128 stands for zero in the data rows.
Each row has a hidden score. How much does it go up from the first row of each pair to the second? 20 means little or no change, 40 a big rise and 0 a big fall. The score is a weighted sum of the row's numbers plus the product of two more (or one squared), each taken from its middle value.
[194 206 176 116 107 105 194 107 105  99 162 114 199  95  86 204]
[174 100  71 153 125 200 112 173 117  99  92 190 110 108 212  95] >> 6
[195 203 191 120 111  99 200  99 115 102 156 102 182  96  96 206]
[243 134  77 188 109 148 163 109  97  97  89 167 155  97 158  99] >> 38
[185 208 156  98 111 110 179 114  93  98 165 124 211  95  76 193]
[114 151 185 121 141  94 152 148 140 142  92  97 115  96  99 195] >> 9
[109  94 130 112 186 101 124 216 118 136  87 133 109 104 133 114]
[110 105 177 132 120 112  93 107 105  96 218 159 139 140  85 111] >> 23
[118  95 193 156 155  94 122  92 121  99 198  99  98 176 105 109]
[100 145 158 102 152 104 133 169 121 144  99 125 131  94  89 191] >> 12
[103  94 112 100 189  98 118 225 109 139  91 147 122  97 129 108]
[163 157 104 106 151  97 184 196 115  94  86 129 183  97 199 126] >> 19
[142 200 123 101 111 103 160 121 106  99 148 105 163  96  90 198]
[109  92 104 142 131 159 109  96 192 224  86  95  84 195 170 104] >> 23
[133  92 112 170 108 189 115  92 161 123  84 139  80 144 207 104]
[161 178  95 108 122 102 172 140 114  96  90 103 177  97 203 102] >> 26
[106  94  98 133 111  99 102 114 113 146 177 122  86 166 106 104]
[101  97 146 132 155 105  95 108 104  96 201 121 121 182  89 100] >> 17
[ 94  98  97  93 188 108 105 232 100 140  93 155 139  98 116 105]
[151  91 118 170 108 174 118  90 164 104  88 119  74 126 225 105] >> 23
[123  96  93 178 122 215  99  97 199 205 128 106  92 230 137  99]
[157 145 150 100 127 106 166 157 103  97  89 145 196  97 103 101] >> 8
[ 90 163 128  78 141 111 119 163 114 140 107 128 160  95  82 183]
[105  95 122 105 186 105 121 218 111 141  87 136 117 101 128 110] >> 15
[206  88 129 194 122 185 152 150 144  95  85 154  66 108 227 110]
[ 96 187 138  89 117 106 121 125 132 120 128 120 159  95  81 184] >> 23
[214 207 213 129 107 100 208 100 115  98 159 100 190  96  94 206]
[100  98  82 124 121 155  95 101 185 203 114 114  99 192 156 101] >> 19
[ 95 135  91  90 144 107 114 178 104  97  93 118 167  96 145  95]
[136 191 173 114 107  94 159 106 145 103 133  93 141  96  97 200] >> 23
[ 98  97 104  99 186 103 118 230 109 137  92 146 131  94 125 109]
[122  94 108 178 130 208 110  91 196 214 105  91  81 225 145 108] >> 32
[101  94  94 128 129 153 100 101 186 190 124 105  96 192 154 101]
[ 96  98 101  91 188 112 103 223 102 138  94 152 132 102 120 100] >> 13
[208 123  91 173 105 199 139 109 148  97  91 121  96 104 222  99]
[148 204 120  93 107 103 160 123 103  96 154 112 177  97  87 197] >> 20
[155 157  74  88 158 107 174 222 102 102  92 159 201  96 180 120]
[109  94 108 164 107 195 113  99 159 202  88 195  77 170 171 105] >> 21
[118  94  94 170 124 213 100 100 199 206 128 104  93 227 136 101]
[106 157 166 109 140 103 138 155 127 133  99 103 126  95  93 194] >> 6
[104 133 100 109 116 100 132 173 110  95  89 106 153  94 159 103]
[ 96  98  95  87 167 124  89 167 114 125 143 121 134 128 106  93] >> 27
[ 98  98  76 119 115 135  92 109 144 187 146 111 108 176 135  96]
[188 203 174 118 109 100 192 100 112 100 154 105 176  99  92 202] >> 20
[105  95  93 156 109 207  99 106 147 200  90 212  95 171 158 101]
[175  94  98 168 119 190 122 152 136 101  89 168  85 110 219 101] >> 17
[ 94 100  98  89 186 108 106 234 101 139  90 157 141 100 115 103]
[103 131 156 101 150 107 119 167 122 146 119 143 127  95  92 171] >> 20
[142  91 112 220 107 203 112  92 152 104 119 196  72 212 118 104]
[134 190 155 107 107  98 159 112 127 108 136 103 149  96  96 200] >> 19
[173 170  97 114 110  98 173 138 110  97  88 104 166  98 216 103]
[103 119 179 126 123 106 101 100 118  99 203 131 135 122  89 125] >> 13
[122  96  92 181 105 179 102  98 113 126  89 212  88 166 151  97]
[123 197 131  90 110 105 141 123 112 107 144 114 170  93  82 194] >> 19
[ 95 171 141  89 133 106 130 149 128 128 106 117 154  95  87 185]
[129 194 155 104 107  99 149 109 128 107 142 102 153  96  92 197] >> 21
[104  92  95 158 109 229 105 100 169 174  87 187  92 190 160 101]
[178  94  86 159 122 192 119 163 129 100  92 181  99 109 216  99] >> 17
[190 147  91 146 111 106 154 135 109  99  92 149 145  97 210  99]
[102  95 117 101 182 102 126 218 110 129  90 128 125  98 138 112] >> 5
[187 206 167 108 108 110 193 109 101  97 165 115 197  95  86 199]
[104  94 121 111 185  99 124 223 114 134  87 135 121  96 135 114] >> 11
[163 163  69 105 114 107 145 152 101  96  94 148 178  94 211  95]
[105  95 103 135 127 147 105  97 178 187 130  95  84 186 151 102] >> 24
[ 95  99  72 146 104 237  88 107 164 164  94 187 109 187 149  93]
[103  94 161 128 158 104 103 107 110  97 194 115 122 168  92  98] >> 24
[104  97 153 136 148 101 104 101 110  99 198 118 109 178  93 100]
[ 91  98  64 122 108 137  84 111  95 168 143 176 111 128 101  92] >> 25
[162 154  81  91 153 106 175 219 101  99  90 156 200  95 183 119]
[106 171 163 110 127  97 143 131 138 132 110 100 135  96  91 190] >> 22
[ 99  97 108  96 163 126  93 140 122 114 166 110 134 134 102  95]
[ 96 118 170 116 124 110  93 108 109  96 206 147 146 123  86 121] >> 15
[101  98  94  88 190 108 106 231  98 141  91 158 140  94 118 103]
[140 144 125  99 119  99 158 159 108  99  89 141 183  97 118 102] >> 21
[175 157 153 100 134 103 182 144 107  95  89 139 207  93 104  96]
[108  92 137 149 132  98 111  97 117  99 188 115  92 177  92 104] >> 23
[108  91  98 153 110 168 110 101 164 171  90 128  87 160 156 103]
[167 164  89 110 108 102 159 146 105  97  91 129 169  93 212  99] >> 20
[112  92 107 175 103 229 111  92 185 160  91 158  78 193 166 104]
[114 140 188 117 151  95 148 160 133 145  94 111 107  99 101 196] >> 21
[124 187 175 108 121 101 150 107 148 107 129  99 144  97  91 198]
[114 126 185 121 155  97 133 162 130 147 106 124 108  99  99 183] >> 17
[104 132 168 112 156  99 131 169 129 146 107 137 118  96  96 181]
[105  95 125 111 189 104 124 215 116 137  91 133 113 103 130 106] >> 21
[108  97  79 163 131 213  96 104 188 216 109 112 103 224 134  96]
[118  94  95 175 121 214 105 100 197 207 126 103  90 230 138  98] >> 18
[107 104 113 103 168  98 122 201 112 122  90 105 133  94 145 110]
[103 107 168 128 120 112  86 114  96  96 219 169 151 139  77 107] >> 23
[107  97 120 110 185  96 124 224 113 136  89 134 117  97 137 112]
[ 88  98  68 108 108 138  86 114 131 187 147 123 109 172 131  93] >> 26
[104 136 160 102 126 123  94 104 138 107 193 115 135 103  87 133]
[113 136 183 119 120 113 117  94 150 119 181  89 110 100  98 139] >> 17
[186 204 179 114 110 101 192  96 110  97 155 103 180  94  93 203]
[107 182 162 104 121 101 136 117 139 119 128 108 145  98  88 188] >> 15
[ 96 144 140  87 152 106 125 179 115 142  98 141 140  93  81 182]
[112  90 149 123 185 100 132 205 122 141  85 122 101 105 137 114] >> 20
[134  94  83 205 110 213 100 105 134  95 121 217 101 210  95  98]
[199 200 192 130 108  95 201  93 116  96 157  92 172  96 101 208] >> 22
[108  95  86 160 108 189  97 102 110 151  88 202  99 149 177  97]
[171  95 103 167 116 182 111 133 140 106  90 158  87 116 219 102] >> 15
[ 98 128 164 107 122 115  97 104 123  97 200 126 138 113  87 129]
[ 98  97  86 133 138 170  96 104 173 228  92 116 102 198 155  98] >> 27
[ 96 134  84  91 135 106 119 180 100  98  94 116 164  97 146  98]
[105  94 101 146 109 167 109  97 160 192  92 147  84 158 170 101] >> 26
[115  94 132 149 127  96 116  97 119 118 188 114  81 173 101 104]
[106 135 100 109 106 100 130 179 116 101  90 116 156  95 158 101] >> 5
[210 116  89 170 109 197 137 127 143  97  94 136  98 104 221  99]
[153 203 128 101 110 103 165 118 106  95 151 107 167  97  88 200] >> 23
[ 95 133 141  90 149 113 100 158 117 140 136 152 138  95  85 161]
[112  96 180 145 158  99 114  98 121  95 196 104 110 172 101 105] >> 23
[101 141 163 103 153 100 132 173 122 142 101 132 123  96  92 192]
[109  97 120 111 178 100 128 203 115 128  88 112 125  95 143 113] >> 23
[127 145 110 104 108 102 151 169 112 100  89 144 179  98 127 102]
[ 98  96  85 130 114 101 100 120 108 140 182 128  98 161  95 100] >> 30
[196  98  84 165 114 203 132 162 127  96  92 162  97 102 213  98]
[103  93 100 131 106 111 106 108 115 174 160 110  84 162 129 100] >> 35
[ 93 189 129  79 120 107 123 128 127 114 128 124 170  94  77 186]
[101  92 117 106 187 101 120 222 109 139  88 135 120  98 130 113] >> 14
[111 123 133 117 144  95 138 160 128  97  87  94 134  96 157 107]
[102  95  86 140 146 186  95 117 173 237  91 133  99 204 153  99] >> 27
[120 101  82 183 113 185  95 104 110 122  90 220 101 174 132  96]
[123  94 210 157 115 102 112  92 116  95 206 138 108 145  98 116] >> 16
[120  91  99 175 131 209 104  98 195 217 110  99  83 225 140 102]
[ 98  98 107 138 130 105  99 109 108 110 190 128 101 172  87  97] >> 17
[116  96  94 175 130 213 102 100 191 214 113 102  92 226 138 102]
[113  95 138 121 184  93 138 210 119 130  88 114 107  96 148 119] >> 9
[117  94 200 152 116 102 109  97 115  98 202 144 118 144  95 113]
[228 206 233 139 112  97 225  93 126  97 160  93 183 100  98 210] >> 27
[109 121 125 111 146  97 130 164 127  98  86  96 136  99 156 105]
[ 98 126  98  96 147 108 115 171 113  97  88 113 155  95 147 102] >> 19
[204 211 190 114 112 105 200 110 103  99 167 113 210  95  82 199]
[113  93 118 169 106 196 112  98 159 202  85 194  75 172 170 105] >> 10
[ 99 175 149  97 131 100 133 131 131 129 113 108 139  94  85 187]
[136 196 142 103 106  99 159 114 112 101 145 101 154  97  92 198] >> 21
[103  95 111  97 185 100 119 225 104 129  88 132 130  97 135 112]
[189 204 174 112 110 102 191 102 109 101 155 106 185  94  91 202] >> 29
[104  95  93 129 107 116 103 111 110 168 161 115  96 159 126 102]
[156 201 137 112 107  98 165 114 112  96 150  98 161  97  94 200] >> 16
[167 152  94 106 157 101 186 216 106  93  91 140 184  95 186 121]
[108 125 190 128 124 106 106  94 132  97 195 121 124 119  98 131] >> 23
[118 124 200 133 142  98 131 132 147 138 132 107  92 100 109 171]
[101 122 179 127 122 106 100 103 118  99 203 133 139 123  87 127] >> 22
[211 206 207 124 112 101 206 105 111  96 161 106 197  98  92 205]
[138 195 138 103 106 100 155 115 111 105 145 102 160  93  92 196] >> 16
[101  95  87 135 105 123  96 104 105 159 161 164  94 124  88 100]
[ 99  98  85 122 115 142  99 103 156 189 135 112  99 180 143  99] >> 12
[ 95  95 107  96 164 120  97 155 118 116 145 113 129 128 109  98]
[128 197 138  94 108 108 141 124 119 104 138 111 168  93  86 195] >> 21
[178 146 181 115 141  98 189 136 119  94  87 128 190  96 103 102]
[ 98  95 101  96 188 104 114 229 107 136  90 146 135  96 127 113] >> 13
[150 205 116  87 108 108 159 123 101  98 156 118 182  93  80 197]
[105  94 117 109 185 103 120 218 112 132  87 130 124  98 137 115] >> 12
[ 93 105  87  86 172 105 105 207  99 122  93 126 153  95 135 104]
[106 121 190 130 121 105 107  95 126  94 202 122 126 117  96 127] >> 20
[145  95  88 154 113 182  99 100 147 108  89 151  95 120 216 100]
[ 99  97 162 128 156 103 102 105 109  99 203 125 124 175  93 100] >> 24
[108 115 191 127 122 105 103 102 115  99 207 136 134 126  92 121]
[136 198 122  93 110 104 149 125 104 102 149 115 169  96  85 196] >> 25
[110  94 109 149 108 131 113  95 120 171 133 147  81 135 121 104]
[115 112 214 149 121  96 115  88 128  96 203 124 115 128 102 131] >> 3
[144  95  97 157 107 183 105  98 159 107  94 133  87 131 213  99]
[116 185 164 101 119 102 140 112 142 109 128 103 145  97  92 192] >> 22
[180 162 118 131 108  96 175 133 125  98  88 107 151  99 224 104]
[188 143  86 142 108 106 152 137 108  99  92 152 149  95 209  98] >> 22
[ 93 100  70 115 123 155  89 112 176 210 110 120 108 195 152  92]
[104 104 111 105 167 101 127 197 110 120  88 100 134  98 146 108] >> 13
[ 99 140 154  98 126 123  95 102 139 110 186 112 134 101  87 128]
[108 100 116 107 176  97 129 213 112 128  88 115 128  96 142 114] >> 16
[ 97  93 103  94 190 106 115 228 100 137  90 148 130  96 127 111]
[102  96 118  99 161 124 100 137 128 109 168 108 126 139 100  98] >> 27
[109  95 115 166 112 202 116  96 159 203  88 199  77 169 166 106]
[104 138 158 102 123 117 105 102 140 116 181 105 129  98  93 137] >> 22
[104  95 151 139 144  98 108 100 112  98 195 115 104 179  90 103]
[108  98  78 159 107 190  92 108 104 147  94 212 104 151 168  93] >> 16
[103 172 155  97 126 104 132 134 133 128 113 109 140  98  87 187]
[ 90 101  70 116 129 158  90 108 181 200 115 120 109 192 149  95] >> 27
[191 203 176 115 111  98 189 101 105  96 161 104 182  96  90 203]
[105 143  85  98 104 104 132 184 105  96  87 131 170  95 153  98] >> 8
[128  92 118 190 125 202 117  88 210 216 112  83  72 227 148 107]
[100  98  76 146 112 214  90 106 146 198  90 223 105 173 151  97] >> 10
[108 136 167 107 150  98 136 172 124 143  97 133 122  97  95 187]
[105  95 122 108 176 112 107 181 115 127 113 116 117 120 123 102] >> 24
[103  94 100 164 105 227 106 101 168 183  89 188  83 186 160 100]
[127 188 168 105 119  99 150 112 146 101 133 100 148  97  95 193] >> 26
[104  95 164 136 158 101 107 101 110  98 201 117 118 172  94 100]
[119 179 183 120 119  96 152 105 151 117 122  87 123  98  98 195] >> 16
[187 203 169 114 107 101 191 101 109  93 160 103 188  97  90 201]
[107  93 124 112 184  98 120 219 113 138  90 135 120  98 130 115] >> 12
[103 181 160 101 120 105 136 116 142 122 125 105 144  94  90 184]
[118  95  96 173 131 212 102  99 195 210 111 102  90 224 140  97] >> 30
[ 87  95  68 123 109 151  88 109 111 174 127 167 112 139 114  93]
[106  96 155 134 153 106  97 103 105  96 205 122 124 177  91  99] >> 20
[176 158 123 120 141  96 192 176 122  98  82 105 174  99 192 122]
[191 203 178 116 111 101 196  97 108  94 158 103 180  96  92 204] >> 25
[115 111 199 142 121 100 102  98 115  99 208 138 122 129  94 124]
[131 188 174 110 119  98 156 104 150 106 131  97 142  99  93 197] >> 22
[ 98  98 105  98 185 102 116 230 106 137  90 141 133  97 128 111]
[107 141  84  99 112 105 132 175 106  99  90 136 173  95 145  97] >> 19
[235 124  88 193 105 172 155 104 118  97  90 147 129 104 181  95]
[221 138  75 168 109 132 162 115 103  94  92 171 162  94 166  95] >> 20
[190 204 172 114 107 103 194 103 106  95 160 107 190  94  86 201]
[ 86  99 101 122 107 111  83 115  91 102 192 188 133 132  75  91] >> 15
[207 203 203 126 110  99 210  99 109  99 159  99 177  95  92 210]
[104  93 163 142 150 101 104 102 111  96 199 112 117 182  90  99] >> 20
[103  94  96 127 107 115 101 100 129 185 149 111  90 167 137 101]
[116  92 117 157 104 131 118  93 125 169 126 143  72 138 129 106] >> 29
[105 120 182 123 122 108  99 102 115  97 206 132 134 120  89 121]
[111 133 170 110 136 112 107 125 137 125 156 116 115  97  98 156] >> 20
[110  90 109 139 106 115 113  98 131 183 148  97  77 169 140 104]
[117  98  87 164 130 215  96 102 192 213 115 108  95 223 135 100] >> 20
[109  95 104 170 107 215 111  91 166 190  86 197  80 177 164 105]
[110  93 178 148 158 102 109  94 116  97 200 108 109 177  97 105] >> 28
[189 201 176 118 105 102 196  94 114  98 159 104 178  98  94 206]
[ 99  96  84 119 111 118  99 118 108 174 166 121  96 159 122  96] >> 22
[116 119 210 144 121 100 123  82 138 102 195 106 107 121 104 135]
[118  93 188 157 111  97 107  95 114  96 198 149 104 144  99 108] >> 20
[143  89 131 185 110 183 122  83 165 122  85 136  66 145 212 110]
[105  97 122 106 191 103 116 220 111 139  91 142 117 103 126 107] >> 15
[182  96 102 167 119 187 126 160 136 100  89 172  87 109 221 103]
[145  94 102 213 107 200 106  96 143  95 106 201  85 207 112 104] >> 29
[114 179 171 111 121  98 147 113 145 123 121  96 127  97  96 192]
[100 124 171 113 124 112  99 105 124  97 198 133 137 116  90 126] >> 20
[108  94 173 139 161 102 110 102 113  96 203 114 114 172  96 104]
[137 196 152 105 105 101 154 111 118 101 140 102 148  95  94 199] >> 17
[ 99 100  75 141 147 200  92 116 171 238  93 146 107 207 140  95]
[119  91 195 168 110  90 115  85 125  97 191 141  95 140 102 110] >> 16
[121  91 137 154 105 103 127  93 133 172 158  89  59 164 144 110]
[195 145  87 151 110 108 156 131 106  95  91 158 152  94 201  95] >> 15
